One turn moves every row onto another: examples first, then more rows asked:
q830: [ -9.3   2.4   5.9 -20.0  19.9 -13.9 -25.3  19.5  54.8 -27.9 -18.3  -9.5
 -29.3  12.9 -18.8  14.3  35.6 -31.6]
q19: [-25.1  35.9  23.0 -13.6  15.7 -32.3 -31.8  12.7  40.6  -9.0 -27.5 -21.3
 -13.5  -3.6  10.4   2.5  28.8 -32.0]
q834: [-26.7  26.1 -25.1 -34.4  10.6 -36.4 -30.6  12.2  58.0 -26.1 -31.6 -19.2
 -27.3  18.7  19.3  28.8  21.1 -19.5]
q852: [ 23.8  20.0 -15.1 -16.0 -16.8   2.2 -10.0 -14.4  32.5  16.3 -25.7 -42.6
 -22.4   6.0  -3.7  -1.0  25.3   2.6]
q743: [-11.1  28.3 -50.5 -27.4   1.6 -14.3 -29.0 -22.8  42.5  -1.4 -43.8 -25.7
   1.4  -5.4 -10.0  19.9  22.0 -14.2]
q606: [ 11.7  26.6 -10.1 -13.4  -0.9  -5.5 -25.8   8.7  31.7 -27.7 -25.9  -3.1
 -20.1 -22.3 -34.7  24.7  29.6 -20.3]
q110: [-19.7  35.3 -20.6 -39.0  -0.2 -18.3 -26.3  14.9  17.0  -8.6 -41.6   2.4
 -44.9  13.1   8.7  40.2  20.3 -29.6]
q127: [-10.6  56.3 -19.8 -21.2   8.9  -9.3  -9.1  13.1  36.3   2.9 -53.1 -38.4
 -24.5  -6.3  16.5  -9.6  19.8  -7.1]
q256: [-12.8  26.5 -36.7 -25.3 -29.8   6.9 -12.8   6.9  28.1  13.3 -27.6 -13.9
 -45.8 -18.4   7.0  22.1  37.4  -5.2]
q957: [-11.9  40.5  13.3  -7.4  -1.0 -16.8 -31.0 -16.6  10.1   2.9 -12.6   2.1
 -34.5 -11.5 -17.2  25.3  16.0 -22.2]
q60: [-36.9  52.1 -28.1 -35.2  24.4 -19.2 -35.3   8.1  39.1  -4.1 -19.2 -36.1
 -49.5  -0.5   2.2   5.5  30.8 -13.2]
q208: [ -8.5  41.8 -43.5 -18.5   4.4   8.2 -22.9  -3.9  40.8   6.2 -40.8  -3.4
 -38.0   0.7  17.8  10.3  38.9  11.6]
q160: [  5.6  12.7 -16.0 -14.5  -6.3  -2.8 -24.0 -22.6  33.2 -20.2   3.9  -5.1
 -56.3   5.0 -24.5  -2.0  19.7  -4.7]
q277: [-19.0  53.5 -12.0 -24.1  -4.6 -17.2  -5.8   1.6  30.9   0.2 -33.6  22.9
 -23.6  15.6 -11.0  13.3  29.6 -42.7]
q202: [  8.6  45.4   2.0 -10.3  16.1 -14.1 -17.8  31.0  48.9  -1.1 -50.3 -12.2
 -19.6  23.1  -0.8  -2.3   9.0 -11.0]
q934: [-24.1  18.1 -33.7 -10.5  16.4 -17.4 -19.4  23.0  42.6 -14.8 -48.5 -18.6
 -53.5  22.7  13.3   1.2  11.6 -31.5]
q655: [ -1.0  40.1  16.0 -25.0  -1.2 -31.9 -17.9  13.4  44.3 -14.3 -58.9 -28.2
 -23.1  11.8 -17.8  14.8  28.2 -29.5]
q187: [-22.2  40.4  11.3 -31.3   8.4 -22.8  -8.3  -4.1  37.2  -2.6 -15.7  21.9
 -37.8 -15.6 -15.0  19.6  37.5 -13.3]
q486: [ 14.1  23.9 -31.3  -6.0  -8.8  -9.5  -1.4 -12.2  33.9 -19.3 -26.9 -22.8
 -36.8  -8.5  10.8 -30.5  34.3   1.3]
q374: [-16.2   4.0 -11.4 -27.7  28.2 -27.7  -4.4 -14.6  36.9   2.3 -12.1  -9.1
 -46.8   8.7 -27.8   5.5  34.2 -36.8]
q808: [-10.5  14.9   1.5 -20.8   2.1 -13.2  10.7  -1.8  20.1  11.3 -24.1 -41.6
 -32.4  -4.0 -22.4  -3.9  24.9  13.4]
q777: [-18.4  15.3   8.3 -22.2  -7.1 -21.8 -40.9  28.0  -2.3 -15.6 -35.9 -17.3
 -42.6   4.0  -0.6   0.8  24.4 -17.3]
q394: [-12.1  -5.3  -8.4  -9.7   5.9 -15.8   2.8  -1.7  26.1   4.2   7.5  -9.8
 -46.6  -4.5  -4.9  -1.7   9.6 -25.8]
q806: [ 13.4  44.6 -26.8 -10.5  13.0 -27.6  -7.5  13.2  47.3  -7.1  15.0   1.5
 -45.2  -3.4  -4.4  -7.5  26.2  -3.8]
q216: [ -1.9  -2.1 -37.8 -24.0   3.7  -4.8 -20.0 -13.9  59.8  -6.3 -32.3 -28.7
 -37.9   6.9  -7.0 -13.0  19.1  -7.8]
q294: [ -0.9  15.0 -36.5 -13.6 -18.9 -18.1  -9.0 -18.2  21.0  18.6 -15.3  16.3
 -46.8   1.4  -6.3  18.9  20.6  -7.8]
q550: [ 10.5   7.0 -34.9 -19.0  14.5  -1.4 -33.0  23.7  56.4  -0.5 -35.9 -16.9
 -54.5  -0.9  15.3  11.8  20.3 -23.4]
q241: [  1.6  39.5 -52.1 -15.7  -1.1 -32.9  -6.1   1.2  27.7 -13.3 -51.2 -18.2
 -32.2   1.1  25.4  16.7  21.5  -2.1]
q646: [  1.0  44.9  13.9   3.8   3.4 -20.9   4.2   7.4  29.2  11.2 -14.8 -12.7
 -21.3 -13.4 -17.9  -3.9  34.7 -12.6]
q860: [  3.1   9.0 -29.0 -14.5 -12.7 -39.7 -13.2   1.4  13.7   8.3 -22.4  -7.1
 -15.9  19.1  11.1 -17.4  15.4  -7.8]

q277 goes to q374
q110 goes to q830
Where do these go?
q655 goes to q187
q160 goes to q486
q777 goes to q606

One turn moves every row onto another: examples first, then more rows asked:
q53: [-33.2  21.0  18.4  -9.1  -4.2 -12.4 -26.3  10.4  20.7  15.3  -5.3  30.7
   4.4  -7.8 -33.0   6.7  27.3  -5.3  -0.5  -2.7  -2.4  -0.3  -7.2  32.4
 -12.7  18.1   3.8  13.8   2.1  19.9  -4.7  16.7  25.8  -3.9]
q452: [-25.4  48.6   5.5 -19.3  -9.9  17.1   3.4  13.9  11.3  12.3   8.2  15.1
  12.4   2.1 -24.6   9.5  -0.8  11.5   9.0  12.3 -14.0  16.1 -33.7  -4.4
  14.7  21.4 -34.1  19.5  -9.5  -3.1  -7.6  11.9  15.9  -0.8]
q821: [  2.6  -2.6  12.6  24.4  -7.5  23.4   0.0  -0.6  13.3 -30.2  -7.0  -1.4
 -12.5  14.5   6.7 -20.5  25.4 -13.8   6.9  13.2  -7.7 -34.1  12.9 -16.3
 -12.0  -1.4   2.0 -15.4  10.4   5.0   2.5  -1.9  -2.5   3.5]
q40: [ -1.0  -9.1  42.5  22.1  -6.8  27.6 -33.3  -2.8   8.8 -24.5 -16.7 -12.8
 -17.6  16.5  12.0  -0.6  30.0 -12.4   9.6   4.8 -20.9  -3.6 -13.2 -28.0
  11.8  -9.9   6.4 -15.9   9.1   1.2  -3.1   7.1   6.6  -3.4]
q588: [-26.8  35.7   0.8  -3.4  -8.4  -6.4  -3.8  -5.6  20.1  -4.8  -7.6  47.8
  31.4  -2.8 -29.1   9.9  21.0  15.9  14.3  18.1  -5.0 -15.0  -5.5  12.0
 -10.1  -8.4  -8.8  12.4  19.3   7.0   2.6  29.3  26.8  12.8]
q759: [  0.0  18.0  15.5  23.0 -43.4  10.5 -18.0  11.2 -17.5   0.3 -21.8   8.9
  21.6   0.1   2.8  13.1 -17.9  -9.8  -7.6   5.1  -0.5 -11.3   6.5 -22.4
  10.1  -6.4  14.2 -37.5  12.8 -14.3  -4.1  36.4  -6.7  10.5]
q969: [-34.7  38.7  33.9  -4.8   4.1  -7.8 -10.1   8.6   0.3   6.5   1.6  11.1
  10.8  21.3 -36.2  13.2  24.1  -0.3   1.2  11.2 -22.1  10.5 -10.5  12.9
   0.1  -1.2  -6.2  20.2 -18.3   0.3 -15.1  -0.9  20.0 -13.1]
q193: [ -1.2  -5.0  39.9  12.8 -13.5  17.4 -49.3  13.9  -6.2 -10.3 -14.9 -27.2
 -14.9 -27.1   4.2   4.3  22.4 -14.6  -3.7  -4.7  -0.8  11.4  -9.3 -13.1
   6.1  -6.4   3.2 -10.9  -4.2   8.8  -0.1  27.4  -4.0   8.7]
q262: [ -8.5   6.7   8.1  18.0 -17.7  10.1   7.0  19.0   0.9 -28.1  -1.4   4.1
 -23.4 -15.6   7.7 -13.0   9.3 -24.3   3.1  14.8  15.5 -33.6  25.1  -6.8
  -0.5   5.2 -14.6 -12.8 -10.0   2.2   2.1  24.6  -4.0  24.4]
q532: [ -7.2  -0.9  28.0  12.7 -22.1  22.1 -22.7  31.1  -6.6  -5.8  -8.8 -21.4
   0.8  10.4 -14.9   3.3  -8.0   5.4 -19.8  12.6  11.4  14.4   3.8  23.2
  21.1  -8.3  -4.7  -9.2   4.6  44.0 -25.5  16.9  14.6  12.4]
q147: [-23.2   4.1  12.5   6.0 -16.9  35.3 -27.9   8.0  -0.4 -14.8   5.6   4.4
  -4.8 -10.3  13.8  -8.6  -8.0 -18.4  16.3  11.2  29.1  -3.6 -23.3 -20.2
  32.5  18.4 -21.0 -38.6  27.7   6.5  -6.1  18.8   9.6   5.2]
q546: [-37.0  40.2  19.3  -2.8   3.3 -10.7 -19.3  -7.9  18.9   5.7  -5.0  36.9
   2.2  -3.3 -28.4   6.0  39.0 -10.5   2.5   1.2  -4.7  -5.3  -7.9  17.0
 -13.2   2.1   3.2  13.9   4.9   7.0  -3.9  17.8  27.6 -12.5]
q178: [-26.5  34.4  11.9 -10.3 -16.2   5.6 -20.7  -2.3  16.8  -0.3   2.9  36.5
  33.8  -2.6 -15.8  27.0  11.0  32.7  18.1   7.2 -23.7   1.3 -27.4 -11.5
  13.9   3.3 -19.1  17.9  16.1   0.5  -9.9  20.1  27.0  19.6]
q522: [ -5.4   6.5   5.7  23.7  -7.6  42.7 -25.5  -8.3   8.9 -36.0  -3.1  10.7
  -4.4  12.1  16.8  -7.4  15.1  -3.1  17.8  12.0  -0.8 -23.5 -12.7 -34.9
  25.3  15.8   2.0 -25.1  27.6   6.2  -7.5   8.9  11.7   0.1]
q363: [-11.8  25.1  16.2  -1.0 -52.2  14.3  -8.7  13.4  -8.1   7.8 -20.1  19.6
   6.8 -14.5  -5.4  12.4 -30.6 -11.9 -10.9  -3.8  -5.3 -10.1 -11.3 -30.9
  16.7   3.9   0.0 -37.6  13.1  -7.7 -10.3  30.7   1.0   6.7]
q744: [-40.0  26.3  33.0  -9.9   2.1  -4.1  -6.7  16.6   5.2  19.2  -1.7  20.2
   6.2  20.2 -28.1  12.8   3.5  -2.5  -1.0  14.2 -16.5  22.5 -16.4  25.3
   5.3   7.6 -19.0  10.7 -17.5   5.1 -11.8  11.1  22.3 -10.3]
q624: [-11.3  17.4  14.8   0.3 -30.3   4.0  10.3  24.5   0.9 -29.3 -26.8  14.4
 -14.4 -26.3  -7.2   6.8  -6.3 -16.0  -1.5  14.6   8.5 -34.2  20.8 -12.6
   3.9  -0.5 -16.0 -10.0 -15.8   2.7  -1.0  34.1   1.0  27.6]
q754: [ -2.0   8.3  27.9  -2.3  -8.0  14.8 -40.2  21.2   8.3 -23.2 -29.5 -20.6
 -13.7 -42.9  -8.5   8.3  20.7 -12.6  -8.2  -6.0  11.3   0.3  -0.1   2.0
   2.7   2.2  -4.6  -2.1  -9.6  24.8  -6.1  33.1  -1.4  12.4]
q853: [ 13.4   3.0  17.9  28.7 -10.1  37.7  -5.5   8.8  -0.4 -33.3 -14.7 -15.1
   9.6  37.9 -11.3  -7.7   9.6   4.5  11.1  28.6 -11.5  -4.7  -2.2 -22.5
  19.3  -8.4  -1.8 -17.9  18.4   6.5  -1.7   2.0   5.4   4.4]
q703: [-27.1  43.0   4.7 -17.6 -31.6   6.1 -12.7   8.4   7.6   2.8  -0.8  36.7
  17.6 -10.5 -13.9  30.0   9.3  26.7  12.5   9.2 -11.3  -5.6 -29.0 -10.1
  17.4   6.1 -10.0  25.4  -2.1   1.5 -12.0  34.8  26.3  21.7]
q845: [-28.1  25.6  -0.1 -20.8 -13.9 -10.2  -9.9  10.2  11.0  -5.8  -8.8  36.4
  27.5 -17.0 -33.8  14.0  22.6  15.2  15.5  19.0   5.1 -17.9 -11.7  19.9
 -11.1  -2.6  -0.5  14.9   3.5  12.5  -0.7  35.5  20.8  19.1]
q935: [-28.9  40.2  14.7 -14.0  -0.8  10.9  -5.4  10.9  12.8  -1.2  19.5  11.8
  17.5   9.6 -26.9   9.7  15.6  18.5  17.1  10.6 -21.9   6.2 -26.9  -5.4
  15.0  20.3 -33.0  24.4  -4.3   2.6 -13.8  -8.3  19.2   3.6]
q665: [-29.6   5.6  10.8 -11.8 -17.7  32.2  -9.2  16.2   0.6  -3.9   9.0   1.0
  -1.6  -4.4  -3.6 -14.4 -24.0 -13.5  -0.3  12.9  21.0   3.4 -28.0  -4.1
  28.6  10.1 -26.3 -40.1  22.3  22.5 -20.0  14.3  10.7   0.5]
q635: [ -1.3   0.5  17.5  25.6 -13.9  20.5 -21.6  -9.8  -8.9 -25.7 -21.9   8.8
  17.7  17.9  13.0   5.6  10.7   1.3   3.8  15.7 -16.7 -26.1   2.0 -26.4
  -1.1 -17.6  23.1 -33.3  15.2  -6.8  -6.1  19.9  -1.9   0.6]
q739: [  4.3  -2.8  23.8  27.7 -29.7  29.3  -8.2  31.6 -14.3 -11.2  -2.9 -21.6
   3.3  22.8 -14.5  -8.0  -9.2   5.1  -3.8  27.7  13.2   9.0   9.8   4.9
  21.2  -6.9 -10.6 -10.4  12.2  24.5  -6.2   8.8  10.5  20.8]

q845 goes to q744
q363 goes to q754
Where do these go?
q40 goes to q522
q739 goes to q759
q588 goes to q969

